In the rows, zero is written as 128.
One turn sends every row of this set to another row. A few are shown first. Where does it send the rows asked after them?
Karik: [123 156 131 100 162 151 108  81 161 137 139 116 128]
lili: [164 106 121 106 140 104 148 139 132  98 143 104 120]
zulem: [101 150 135 151 124 135  80  92 126 145 144 134 138]
pid: [170 106 109 110 143 116 140 148 140 102 129 121 107]
guke: [156  92 116 115 147 108 133 128 120 117 145 111  87]
momus: [140 149 143 129 117 129 102  92 130  80 112 146 103]
tati: [113 117 107 110 146 146 129 127 151 164 157  94 133]
lus: [128 152 118 156 134 124  68  90 110 133 128 114 141]
lak: [125 108 121 171 129 119 112 164 135 104 118 138 144]
saz: [129 125 136 172 102 108 126 147 146  99 132 116 144]
bik: [111  96  99 148 117 136 123 112 147 138 110  81 137]
gebap: [100 163 117 163 149 139  99 115 119 139 109 131 143]
rekiv: [136 153 115 106 169 155 131  84 122 126 111 118 108]
Fudo: [158 140 140 102 158 148 100  84 127 143 127 140 137]
guvip: [127 120 126 173 100 113 120 149 154 110 117 126 120]
val: [136  84 121 112 140 145 142 115 152 160 120 109 139]
Duvut: [155 158 139 129 129 100  92 110 127  96 130 143  98]
tode: [156 127 119  95 181 151 114  93 130 131 144 127 132]
zofa: [108 107 100 143 158 135 146 127 131 157 119  90 116]
pupez: [124 131 134 180 131 111 130 138 145  83 135 129 130]
kudol: [166 122 100 103 171 147 114  93 130 114 114 103 139]
votek: [127 151 138 119 137  96 118 109 129  73 137 133 106]
fova: [146 114 110 125 135 113 153 146 120  92 158 114 110]
Tem: [154 157 152 129 128  99 103 101 129  86 136 130 116]
fezi: [109 127 140 156 113 135  91 111 134 164 125 132 153]
pepi: [110 153 125 156 144 158 100 119 157 152 145 122 159]
kipu: [104  89 112 135 134 149 139 123 162 144 125 103 143]

tati -> pepi
pupez -> votek
val -> fezi
Where do these go?
momus -> guke
tode -> kipu
kudol -> bik
Tem -> lili
gebap -> rekiv
Duvut -> pid

One turn sends every row of this set to another row. A few are shown first. Where does it send the rows asked after them?
bamu: [131 151 101 147 120 148 130 101 149  94 151 120]
Fug: [175 128  97 120 134 166 113 132 109  91 105  97]
Zez: [147 154  99 118 139 156 138 115 193 121 101 141]
pivu: [156 120 129 117 102 191 156 145 146 128 120 109]
Gop: [169  80  86 161 137 156 142 138 139  84  76 125]
siko: [173  77  96 163 158 134 146 125 137  91  92 123]
Dige: [124  98  96 165 146 150 133 162 119 101  98 160]
ririk: [136 133 134 170 130 141 161 128 147 114 148 154]
ropi: [150 111  86 165 163 117 147 114 139 131 131 141]
reton: [158 102 133 127  96 179 149 157 127 121 108 110]
silaz: [154 108  99 163 122 147 112 159 112  80 126 151]
fona: [151 119  70 160 153 126 107 132 151  97 114 164]
pobe: [142 157  96 123 142 150 136 104 184  93 106 144]
kugug: [130 145 123 130 114 155 135 141 172 130 159 151]
tubap: [145 119  94 122 115 156 107 125 143 127 161  99]
vir: [150 117  97 160 138 162 154 145 163  82  74 176]
tikud: [147 130 111 151 133 149 162 145 168  93  83 178]
gifi: [123  90  83 144 123 134 148 109 139 105 151 101]
famur: [122 121 105 151 152 146 131 118 190 146 130 133]
lezof: [144 117 106 113 125 164 167 125 187 147 121 120]
zemus: [127 107 105 143 115 151 159 147  96  96 138 142]
Bel: [121 112 138 148 112 174 140 137 162 131 149 116]
beteb: [173 122  95 136 122 169 106 140 119  90  85 112]
nom: [148 117 133 107 110 175 165 147 125 108 131 121]
lova: [162  85  84 165 145 139 132 130 153  95  68 134]
Benov: [128 109 100 155 139 125 141 134 180 123 136 169]
Sunes: [141  98 104 114 118 160 149 119 178 147 117 102]
tupi: [141 143  88 125 142 164 145 114 196 117  94 154]
magut: [151 108 110 115 120 155 165 121 181 139 124 100]
rez: [127 146  92 156 157 150 114 135 154 116 104 166]
leve: [154 126 125 163 142 151 159 133 156  77  96 176]
buku: [182 108  95 136 119 179 122 136 124  97  99  96]
ruv: [135 119 121 160 127 153 155 140 178 102  81 179]
vuk: [162 114 133 120  97 181 154 149 134 108 115 101]
mafi: [161  85  83 160 141 138 151 135 145  90  73 137]
lugi: [133  97 103 111 128 150 172 113 179 125 130 114]
Fab: [148 145  79 143 148 136 121 128 103 100 122 140]
vut: [133  78  76 152 141 154 117 138 120  96 113 100]
zel: [127 124 107 135 110 183 108 135 131 100 140  95]
fonet: [170 116  92 134 123 163 116 139 123  82  90 101]
vak: [155  78 102 147 116 145 123 151 120 108 146 109]
Kam: [135 161  98 121 124 165 133 114 189 121 100 143]

tubap -> kugug
pobe -> leve
Zez -> tikud
Where do these go?
vut -> zel
gifi -> bamu

